Named turns come first, each shown by rows before and after it. Which turns, in which order, take the first row of each pair that follows to the second? Write the first one first, as in the answered first pair.
W (before |-> after):
[-1.66  0.96 -0.29  0.09  0.00 -1.33 -0.30  0.75 -1.55 -0.60 -1.76 -0.84] |-> [-1.23  0.49 -0.91  0.91  0.02 -0.63 -1.12  1.29 -1.17 -0.21 -2.18 -0.03]
[-0.17  0.84 -0.41  0.72 -0.33 -0.31  0.08  0.17  0.37 -0.15 -0.62  0.75] |-> [ 0.56  0.18 -0.15  1.07 -0.27  0.18 -0.31  0.22  0.32 -0.10 -0.47  0.81]
[-0.44  1.41 -2.35 -0.44  0.26 -1.87 -1.24 -0.59  2.33  1.56 -1.62  1.01] |-> [ 1.42 -0.44 -1.73  0.64  0.38 -0.37 -2.44 -0.41  2.30  1.96 -1.32  1.39]
[ 0.17  0.23  0.98 -1.74  0.23  0.77  0.65 -1.80  0.67 -0.33  0.94  1.15] |-> [-0.46  0.86  0.35 -1.84  0.22  0.46  0.83 -1.64  0.90 -0.32  0.60  1.37]
L (before |-> after):
[-0.57 -0.85 -1.72  0.24  0.95  0.61 -0.01  0.85  1.08  1.47 -0.93  1.64] |-> [-0.15 -2.10 -0.13 -0.27  1.10 -0.62 -0.11  2.07  0.02  1.25 -0.78 -0.44]
[-2.07  2.25  1.06 -1.77  0.43 -2.17  2.68  0.28 -1.99 -1.26 -0.46 -2.20] |-> [-2.49  4.19 -1.69 -0.22  0.12 -0.01  2.38 -0.78 -0.48 -0.92 -0.94  1.11]
[-2.72  2.72 -1.06 -0.59 -0.23 -0.96  1.83 -0.50 -0.42  0.63 -0.50  1.40] |-> [-1.93  2.02 -0.97  1.51 -0.30 -0.93  0.37  2.70 -1.11  0.41 -1.51  0.64]
D (before |-> after):
[-0.12  1.98  0.20  1.10  0.39 -0.25  0.80 -0.11 -0.78 -0.32 -0.33  0.27] |-> [ 0.21  1.57 -0.34  1.55  0.45  0.37  0.30 -0.04 -0.37  0.07 -0.53  1.05]
[-0.17 -0.05 -0.21  0.84 -0.91  0.15 -1.24 -2.05 -0.18 -1.14  0.19  0.47] |-> [-0.40 -0.47 -0.37  1.31 -0.87 -0.73 -1.90  0.04 -0.43 -1.10 -0.69 -0.32]
[-0.71 -1.17  0.95 -1.28  0.36 -1.04  1.44  1.49  0.05  0.88  0.17 -0.61] |-> [-0.06 -1.15  0.47 -1.28  0.34  0.67  1.59 -0.72  0.84  1.20  0.91  1.10]
P (before |-> after):
[ 0.28 -0.31 -1.63  1.03  1.36  0.54 -0.22 -0.06  0.92  1.61 -0.18 -0.16] |-> [ 0.30  0.32 -1.28  1.94  1.20  0.50 -0.24  0.90  0.25  0.89 -0.24 -0.89]
[ 1.45 -0.63 -0.47  1.10  0.22  1.70 -0.45 -1.37  1.03  0.38  0.12  1.65] |-> [ 1.61  0.20  0.06  2.49 -0.01  1.72 -0.58  0.10  0.06 -0.50  0.01  0.67]
[-0.98  1.83 -1.47  1.25 -0.46  0.73 -0.28  1.10  1.04  0.42 -0.90  1.72] |-> [-1.23  2.57 -0.99  1.33 -0.60  0.34  0.13  1.29  0.44 -0.17 -0.71  0.99]
Now pairs of rows:
Each pair is two turns apart.
[ 0.37 -0.23 -0.95  2.01 -0.47  1.64 -1.00  0.57  0.83  0.04 -0.16  1.24] |-> [ 0.59 -0.85  1.55  1.17 -0.41  0.05 -0.41  1.27 -0.86 -0.82  0.58 -1.63]  W then D
[ 0.83 -0.67  1.96  0.53  0.34 -1.08 -0.52  2.79 -1.19 -1.06 -0.06 -1.85] |-> [-1.08  2.25 -0.47 -1.46  0.27  0.06  1.59 -2.24  0.94 -0.57  0.78  1.61]  P then L
[ 0.67  0.47  0.18  0.48 -0.87 -0.06  0.18  1.77 -1.46 -0.26  0.79  0.67] |-> [ 0.38  1.19  0.16 -0.05 -0.90  0.15  0.88  0.49 -1.35 -0.42  1.28  0.98]  D then W
[ 1.34 -2.04  3.00  0.41  0.39 -0.82  0.43  2.14 -1.23 -0.37 -0.45 -2.15] |-> [-1.57  0.47  1.62 -1.71  0.36 -2.84  2.18  1.12 -0.57 -0.45 -0.81 -1.98]  P then W
[-1.23 -1.08 -1.88  0.84 -1.26 -0.21 -0.96  3.82 -0.76  0.19 -1.08  0.96] |-> [-0.36 -3.07  1.23 -2.97 -0.88 -0.80  0.88 -0.34 -1.42  0.38  1.52 -0.58]  W then L
[ 1.03  0.78  1.39  0.00  0.07  2.89  1.38 -3.88  0.07 -0.63  2.47  1.63] |-> [ 0.18 -0.93 -1.59  2.55  0.33  0.97 -2.21  3.73  1.01  0.81 -1.81  1.68]  W then D
[ 1.11  0.81  2.65  0.82 -0.40  0.31  1.00 -1.39 -1.43 -2.20  2.40 -2.49] |-> [ 0.77  0.97 -2.10  2.66 -0.36  2.62 -1.02 -0.90  1.72 -0.21  0.28  2.50]  W then D
[-1.03  3.07  0.65  0.16 -1.27  1.04  1.26 -0.99  0.29 -0.90  0.51  1.80] |-> [ 0.26  1.00  0.89  2.23 -1.16  0.91 -0.95  3.00 -0.24 -0.54 -0.83  0.86]  P then L
[ 0.13 -0.24 -0.95 -0.92  0.59  1.23 -0.80 -2.37  1.50  0.86  0.46  2.52] |-> [-0.87  1.04  0.71 -2.35  0.47 -0.63  0.91 -2.86  0.15 -0.34  1.30  0.11]  D then D
[-1.44  1.66 -1.85 -0.33  0.09 -2.22  1.35 -0.10  0.20  0.25 -0.99 -0.56] |-> [ 0.54  0.14 -2.53  1.03  0.13  0.63  0.01 -1.18  1.25  1.15 -0.69  1.89]  D then W
[ 0.17 -2.37  1.33 -0.74  0.12 -0.08  0.44  0.40  0.57  0.11 -1.38 -0.67] |-> [ 0.11 -0.93  0.01 -0.01 -0.05  1.69  0.68 -1.25  1.48  0.09 -1.22  1.44]  D then L
[ 1.78  1.60  0.64  2.35 -0.55  2.69  0.07 -1.26 -0.65 -0.35  1.65  0.82] |-> [ 1.33  0.84 -0.09  3.43 -0.47  1.40 -1.29  2.45 -0.79 -0.06 -0.21  0.00]  P then D
[ 0.04  2.38  0.59 -2.27 -0.44 -0.21  2.50 -2.49  0.18  0.15  0.12  0.20] |-> [ 0.19  1.79 -1.93 -0.67 -0.32  0.99  0.74 -0.96  1.78  1.33 -1.51  2.60]  W then P
[ 0.17  1.44  0.52 -1.04 -0.23  0.10  1.42 -2.49  0.42 -0.72  1.54  0.77] |-> [ 0.45  1.44 -0.84  2.25 -0.41  0.32 -0.78  2.12  0.28 -0.78 -0.57  0.85]  W then L
[-1.86 -1.51 -2.70 -2.90  0.47 -1.12  0.61 -2.36  1.94  1.97 -0.69  0.73] |-> [-1.04  0.13 -2.85  2.69 -0.18 -0.37 -1.54  3.48  0.16  0.26 -2.50 -0.51]  L then P
[ 2.12 -0.58 -0.30  1.80 -0.61  1.30 -1.20  0.16 -0.49  0.55  0.65  1.81] |-> [ 2.33 -1.67  1.68  0.14 -0.41 -0.07 -0.50 -0.20 -1.47  0.33  1.48 -0.27]  L then D
[-2.33  3.45 -1.98  0.86 -0.03 -0.36  1.11  0.84 -0.75  0.34 -1.37  1.33] |-> [ 0.16 -1.23  1.65  0.18  0.41 -1.60 -0.16  2.91 -2.51  0.63 -0.73 -2.26]  W then L
[-1.16  1.96 -1.12 -0.09 -0.52  0.08  1.03 -0.82  0.44 -1.20 -0.41  1.47] |-> [ 1.09 -0.38 -0.55  1.29 -0.39  1.86 -0.48 -0.51  0.45 -0.67 -0.20  2.03]  W then W
[ 2.27 -1.04  0.50  2.93  0.51  0.83 -1.26  1.68 -0.19  0.25  0.44  0.53] |-> [ 0.41  1.99  0.97  0.34  0.29  0.13  1.84 -2.49 -0.32 -0.75  2.18  0.47]  D then L
[ 1.03 -3.25 -0.02 -2.47  1.24  0.06 -1.04 -0.81  0.81  1.30  1.11  1.14] |-> [ 0.65 -2.59  0.83 -3.25  1.24 -0.58 -0.13 -1.59  0.21  0.76  1.68  0.28]  D then D
[ 0.52  0.69  0.14  0.38 -1.09  1.31  0.57 -2.57  0.02  0.01  0.51  0.61] |-> [ 0.11 -0.35 -0.93  1.68 -0.96  0.01 -1.22  1.57  0.13  0.61 -1.66  0.09]  W then D
[ 0.05  0.74 -0.83  0.18 -0.35  0.93 -1.00  1.98 -1.08 -0.58  0.24 -0.49] |-> [-0.97  1.12 -0.67 -2.08 -0.19 -0.03  0.39 -0.05 -0.76 -0.33  0.88 -0.54]  P then P
[-0.37  1.53 -0.59  0.85 -0.61  2.13  0.21 -2.28 -0.31 -0.41  1.18  1.33] |-> [ 0.72  0.18  1.39  1.95 -0.62  1.10 -0.75  0.75 -2.03 -1.16  0.87 -1.37]  L then W
[ 0.09  0.32  0.04  1.54 -0.17 -2.69 -0.43  0.97 -1.18 -2.48 -0.43 -2.91] |-> [ 1.70  0.18 -0.93  1.83 -0.19  1.19 -0.30 -3.70  0.42 -1.68  1.15  0.90]  D then P
[ 1.10 -0.26 -0.59  1.88 -0.18  1.41  0.03 -0.78  0.34 -0.36  0.43  0.88] |-> [ 0.60  0.49  0.02  2.29 -0.32  0.29  0.23  0.80 -0.66 -1.11  0.07 -0.70]  P then D
[ 1.95 -2.88 -1.28  0.45 -0.13  1.54 -2.33  2.58 -0.09  0.46 -0.36  1.98] |-> [ 0.38 -0.76  1.97 -3.27 -0.25 -1.10  1.45 -0.83 -2.09 -1.36  2.08 -1.46]  P then L
[ 0.79 -1.01 -0.37 -0.45  0.44  0.87  0.32 -1.44  1.05  0.63  0.57  1.17] |-> [ 0.10 -0.27  0.71 -1.32  0.39 -0.40  1.33 -1.63  0.20 -0.11  1.09 -0.38]  D then D
[ 1.14  1.86  0.18  0.66 -0.36 -0.37  1.63  0.79 -2.04 -1.66  1.43 -0.25] |-> [ 1.24  1.17 -0.40  1.43 -0.33 -0.58  0.59  2.61 -1.87 -1.34  0.48 -0.23]  D then D
[-0.79  1.52  0.37 -1.55 -0.66 -0.01  0.77 -1.20 -0.90 -0.31  1.11 -0.11] |-> [ 0.48  1.15 -0.58  1.15 -0.86  1.81 -0.92  0.45 -0.64 -0.16  0.32  1.16]  L then W
[-0.79  0.52 -0.42 -1.83  0.13 -2.06 -0.13  0.12  0.15  0.53 -0.25  0.20] |-> [-1.03  1.53 -0.88 -1.27 -0.04 -1.59  0.07 -0.20  0.27  0.26 -0.25  0.71]  L then D
[-0.48 -0.14  0.63 -2.51 -1.10 -2.47  0.98 -1.05  0.20 -0.19  0.94 -1.09] |-> [ 0.18 -2.27 -0.58 -2.07 -0.85 -2.02 -0.69  0.25  1.38  1.24 -0.15  0.18]  P then D
[-0.67 -0.66  0.37 -0.66 -0.52 -1.62  0.99  2.10  0.69  0.99  0.78 -3.03] |-> [ 0.15 -1.78 -1.03  0.62 -0.42 -0.07 -0.56  2.76  1.83  2.01  0.01 -1.06]  D then D
[-1.30 -0.54 -0.17 -1.56  0.48 -1.79 -0.10  0.99  0.79  0.90 -0.65 -0.49] |-> [-1.17 -0.75 -0.52 -1.65  0.54 -1.37 -0.22  0.56  1.21  1.29 -0.65  0.15]  W then L
[ 0.90 -0.84 -0.96  0.37 -0.77 -1.43 -0.84  0.33  1.15 -0.94 -2.33 -0.35] |-> [ 0.46 -0.90 -0.70 -0.84 -0.66 -2.05 -0.19 -0.62  1.25 -0.82 -1.95 -0.61]  L then W
[-0.27 -0.96 -0.30 -0.24 -0.90  0.39 -0.28 -1.71  0.66  0.62 -0.38  1.71] |-> [-0.75 -0.09  1.15  0.34 -1.04 -1.38  0.02  0.65 -1.08 -0.73 -0.60 -1.12]  P then D
[ 0.33 -1.07 -0.11 -1.01  0.23 -1.91 -1.26  2.47  1.24  0.53 -0.31 -0.36] |-> [ 0.61 -0.94  0.57 -0.73  0.10 -1.97 -1.10  2.65  0.66  0.01 -0.05 -1.07]  W then P
[ 0.93 -0.12  0.30 -0.89  0.41 -0.90  0.02  0.62 -0.07 -0.56  0.33 -0.89] |-> [ 0.54  0.77 -0.97 -0.89  0.30 -0.04  0.16 -0.56  0.87 -0.28  0.27  0.75]  L then W
[-1.12  2.20  0.30  0.38  0.28  0.64  0.74 -0.20 -1.24 -1.71  0.90  0.46] |-> [-0.49  1.48 -0.61  1.55  0.30  1.66 -0.41  0.61 -0.61 -1.10  0.27  1.61]  W then W
[-0.73 -0.69 -0.62 -1.23  0.27 -1.67 -1.09 -0.80 -0.72 -0.13 -0.54  0.76] |-> [-0.69 -0.46 -0.03 -1.35  0.21 -1.78 -0.71 -1.07 -1.14 -0.54 -0.22  0.27]  P then D
[-1.01  1.46 -0.94 -2.59 -0.36 -2.77 -0.25 -2.18 -0.52  0.39 -0.49 -0.80] |-> [ 0.44 -0.56 -2.53 -0.08 -0.27 -1.06 -2.96  0.39  0.49  1.57 -2.03  1.01]  P then L
[ 1.96 -2.13  1.72  0.51 -0.89  2.58 -2.10  1.36  0.35  0.53  0.27  1.44] |-> [ 1.49 -3.04  2.94 -1.39 -0.66  0.71 -1.45  1.36 -0.17  0.60  0.58 -0.35]  L then D
[ 1.61 -2.75  0.87 -0.17 -0.31  0.49 -0.57  0.74 -0.67  0.04 -0.66 -0.97] |-> [ 1.68 -2.23  0.55 -0.75 -0.32  1.51  0.04 -1.66 -0.04  0.23  0.09  0.30]  W then D
[ 2.23 -3.78  2.39 -0.72  0.21  1.51 -2.11  0.01  1.72  1.22  0.62  0.46] |-> [ 0.61 -3.25  2.77 -1.51  0.32 -1.38 -1.75  2.58  0.85  0.77 -0.40 -1.91]  L then D
[ 0.50  0.67 -1.86  0.58 -0.66  0.52 -0.57 -1.30  0.32  0.29  0.78  0.71] |-> [ 0.42 -0.11 -0.94  0.88 -0.55 -1.06 -1.10  1.35 -0.70 -0.04  0.04 -1.31]  W then D
[ 3.13 -2.27  1.01  0.73  0.08  3.54 -2.09  0.45 -1.03  0.97  1.42  0.73] |-> [ 0.66 -0.85  3.03 -2.41  0.17 -0.71  0.36  0.76 -2.68 -0.26  1.86 -3.22]  D then P
[-1.29  0.11 -0.05 -0.75 -0.29 -1.13 -0.14  0.39 -0.25  0.28 -0.10 -0.01] |-> [-1.06 -0.31 -0.57 -0.35 -0.24 -0.70 -0.64  0.74  0.11  0.61 -0.41  0.61]  D then D
[ 0.84  1.03  0.10  0.80 -0.25  2.09 -0.84 -1.16  0.53  0.46 -0.30  3.04] |-> [ 0.39  2.95  1.27  1.59 -0.57  1.25 -0.05 -0.03 -1.07 -1.17 -0.03  1.07]  P then P
[ 0.20 -0.64  0.66 -2.47  0.61  0.36  1.65 -4.00  0.78  0.68  1.90  0.98] |-> [ 1.73 -2.34  1.18 -1.52  0.66  1.30  0.56 -3.42  0.58  1.07  1.96  0.98]  P then W
[-0.58  0.60 -2.38  0.18  0.13  0.46 -0.25 -0.21  2.31  0.89 -1.47  2.10] |-> [ 1.94 -1.01 -0.35  2.34 -0.05  1.91 -1.39  1.03  0.87  0.27 -0.82  0.91]  P then W
[-1.04  1.52 -1.80 -1.63 -0.79  0.68  0.17 -1.24 -0.29  1.03 -0.37  0.30] |-> [-0.81  2.31 -0.38 -1.07 -0.95  0.35  0.57 -0.71 -1.63 -0.07  0.13 -1.34]  L then D
[-1.51  0.95 -1.07 -4.28 -0.24 -4.01  2.22 -1.54 -0.83 -0.92 -0.38 -1.84] |-> [ 2.24 -3.17 -2.83  1.09 -0.09 -0.32 -2.89  3.25  0.18  0.82 -2.59  0.67]  D then L
[ 2.23  1.21  0.22  2.74  0.16  1.25  1.13  2.21 -2.97 -2.64  0.60 -0.55] |-> [ 1.46  2.15  0.57  0.47  0.15  1.23  3.06 -1.41 -2.61 -2.71  2.02 -0.09]  D then P
[ 0.44  0.63 -0.40  0.22  0.17  0.29 -0.08 -0.65 -0.25 -0.28 -0.16  0.49] |-> [ 0.77  0.16  0.06  0.51  0.15  0.09 -0.37  0.15 -0.60 -0.31 -0.22 -0.13]  W then L
[ 1.51 -0.78 -0.46  0.39 -0.66  1.91 -0.02  0.60  0.91 -0.09  0.03  1.05] |-> [ 1.01 -0.23  1.23 -1.22 -0.70  0.72  1.46 -0.58 -0.09 -0.85  1.09 -0.63]  W then W
[-1.23  0.91 -3.58  1.41  0.29  1.31 -0.59  0.27  0.22  0.24 -1.28  0.46] |-> [-1.66  1.35 -3.14  1.39  0.24  0.39 -0.33  1.18 -0.38 -0.25 -1.49 -0.60]  D then W
[ 0.97 -0.87  0.23 -0.24  0.60  2.63  1.07 -1.96  0.60  1.59 -0.07  1.24] |-> [ 1.83 -1.58  2.24  0.45  0.55  1.99  0.85 -0.28 -0.97  0.76  0.15 -1.02]  L then W
[-1.46  0.85  0.54  2.00  0.47  1.18  0.77  2.54 -0.67 -2.39 -0.49 -0.94] |-> [-2.71  0.14  0.07 -2.21  0.92  0.23  2.43 -1.40  0.93 -0.99  0.36  0.21]  P then P
[ 2.26 -0.97  0.83  0.02 -0.63  0.66  1.33 -2.78 -0.24 -0.31  0.95  0.30] |-> [ 1.44 -0.56  1.72 -0.45 -0.62 -1.30  1.75 -1.06 -1.29 -0.97  0.60 -1.83]  D then D
[ 1.60  0.25  0.56  1.28  0.10  1.24  0.04 -0.40 -0.97 -0.52  0.91  0.00] |-> [ 1.42  0.40  0.65  0.68  0.15  1.18  0.44 -1.18 -0.85 -0.48  1.17  0.11]  L then L
[-0.81  0.08 -0.83  0.38 -1.07  0.92  0.17 -1.66  0.97 -0.36 -0.53  1.87] |-> [ 0.33 -1.08  0.50  0.35 -1.02  1.39  0.05 -2.15  0.43 -0.43  0.26  1.20]  W then W
[ 0.23 -0.15 -2.19 -0.01 -0.28  0.23 -1.13  0.69  1.07 -0.25 -0.25  0.05] |-> [ 1.13 -0.25 -0.74  0.76 -0.45  0.44 -1.17  1.15 -0.04 -1.07  0.34 -1.22]  W then P
[ 0.49  0.65  1.01  1.54 -0.74 -0.60 -0.14  0.88 -0.84 -1.36 -0.31 -1.98] |-> [ 0.60  1.38  0.69  0.91 -0.80  0.83  0.66 -2.14 -0.15 -1.27  0.74 -0.41]  D then W
[ 1.42 -3.92 -0.31 -2.47  1.44 -2.85  0.78  1.75  1.18  0.86 -1.68  1.14] |-> [ 2.53 -4.41 -0.16 -2.19  1.40 -1.12  0.72  0.02  1.52  1.08 -0.82  2.29]  D then P
[ 0.35  2.14 -0.77  0.76  0.36  0.50  0.44 -0.26  1.22 -0.39 -0.12 -0.01] |-> [ 0.15  1.53  0.45 -0.31  0.47 -0.90  0.89  0.28  0.47 -0.58  0.13 -1.73]  L then P
[ 0.44 -0.28  1.46 -0.93  0.77 -1.22  0.38  0.37  0.37 -0.68 -0.08 -1.89] |-> [ 0.00  1.11 -0.79 -0.39  0.64  0.51  0.37 -1.34  1.93 -0.15 -0.29  1.12]  L then W
[-0.21  1.12  2.31  0.11 -0.17  0.64  0.85  1.46 -1.42 -0.65 -1.50  0.00] |-> [ 0.27  1.19  1.91  0.02 -0.17  2.08  1.03 -0.59 -0.72 -0.36 -0.84  1.50]  D then P
[-0.25  2.58  0.08 -0.70  0.68  0.69  2.79 -1.91 -0.78 -0.30  0.93 -0.14] |-> [ 1.45  1.69 -0.44  2.71  0.49  2.41  0.55  0.99 -0.96 -0.34 -0.04  0.46]  L then W
[-1.40  0.15  0.36 -0.28  0.81 -0.50  0.59  0.98  0.62  1.12 -0.36 -0.92] |-> [-1.36 -0.15  0.29 -0.60  0.88 -0.46  0.53  0.63  0.80  1.36 -0.34 -0.69]  W then L
[-0.89 -1.09  1.67  0.82  0.82  0.18  1.07  0.35 -1.15 -1.17  1.83 -4.04] |-> [-3.11 -0.49 -0.48 -1.96  1.10 -0.91  2.02 -1.63  0.83  0.07  1.25 -2.17]  W then P
[-0.81  0.97 -0.29  0.09  0.96 -0.07  1.51 -0.13  0.08 -0.16  0.83  0.53] |-> [-0.27  0.00 -0.70  0.30  1.09  0.58  0.90 -0.21  0.65  0.46  0.66  1.37]  P then W
[-0.66 -0.23 -0.92 -0.08  0.59 -0.65 -1.84  1.48  1.35  1.27 -1.70  0.72] |-> [-1.01  2.37  1.10 -1.16  0.21 -0.55  0.78 -1.84 -0.09 -0.56  0.59 -0.55]  P then D
[-0.88  1.91 -0.09  0.93  1.18  0.57  1.34 -0.40 -1.42 -0.24 -0.66  0.09] |-> [ 0.45  0.41 -0.19  1.86  1.29  1.77  0.18 -0.02 -1.07  0.38 -0.74  0.84]  D then W
[ 1.30 -2.88  1.06  2.13  0.33  2.25 -1.36 -0.74  0.42 -0.39  0.49  1.40] |-> [ 1.28 -2.97  2.77  1.59  0.31  1.01 -0.73 -0.18 -0.87 -1.17  0.99 -0.75]  L then P
[-0.68  2.31  0.43 -2.37 -0.43 -0.37  1.92 -3.31 -0.20 -0.20  2.25  0.11] |-> [-1.63  1.77  0.77 -1.91 -0.31 -3.23  1.05  1.27 -1.25 -0.50  0.44 -2.49]  D then D
[-0.97  0.52 -1.95  0.74 -0.82  1.15  0.73 -0.62  0.18  0.52 -0.40  0.81] |-> [-0.89 -0.15 -0.43  0.71 -0.74 -0.48  0.62  1.55 -1.13 -0.06 -0.63 -1.75]  W then D
[-1.60  2.38  0.52 -0.43 -0.63 -1.47  1.58 -0.02 -1.52 -2.02 -0.02 -1.08] |-> [-0.79 -1.00 -2.48 -0.48 -0.12  0.08 -0.82  0.27  1.46  0.97 -1.54  2.69]  P then D
[-0.98  0.31  1.61 -0.40 -0.30 -0.28  0.87 -1.44 -0.59 -0.47  0.53 -0.08] |-> [-1.26  0.88  0.31  1.54 -0.43 -0.15 -0.30  1.12 -0.38 -0.49 -0.92  0.41]  L then D
[-0.57  1.75  0.17 -0.83  0.18 -0.77  1.28 -1.34 -0.34 -2.00  0.19  0.41] |-> [ 0.60 -0.53 -1.11 -0.26  0.45  0.72 -0.40 -1.22  1.15 -0.47 -0.47  2.63]  P then P
[-0.70  0.54  0.15  0.25 -0.19 -1.55 -0.90  1.60  0.20 -0.44 -0.81 -1.14] |-> [-1.10  0.61 -0.73 -0.10 -0.12 -1.53 -0.95  1.22  0.94  0.05 -1.17 -0.31]  P then W
[ 0.37 -0.05 -0.25 -0.29 -1.14  1.48 -0.89 -0.04  1.27 -0.21 -0.89  0.58] |-> [ 0.45 -0.64  1.26 -0.97 -1.04  0.26 -0.52  0.60  0.35 -0.61 -0.54 -1.33]  L then W
[-3.35  4.68 -1.42 -0.12 -0.52 -1.79  2.23 -0.40  0.16 -1.45 -0.86  0.44] |-> [ 1.33 -0.17 -1.85  3.92 -0.35  2.77 -1.99  1.28  1.08  0.26 -1.36  3.14]  W then W
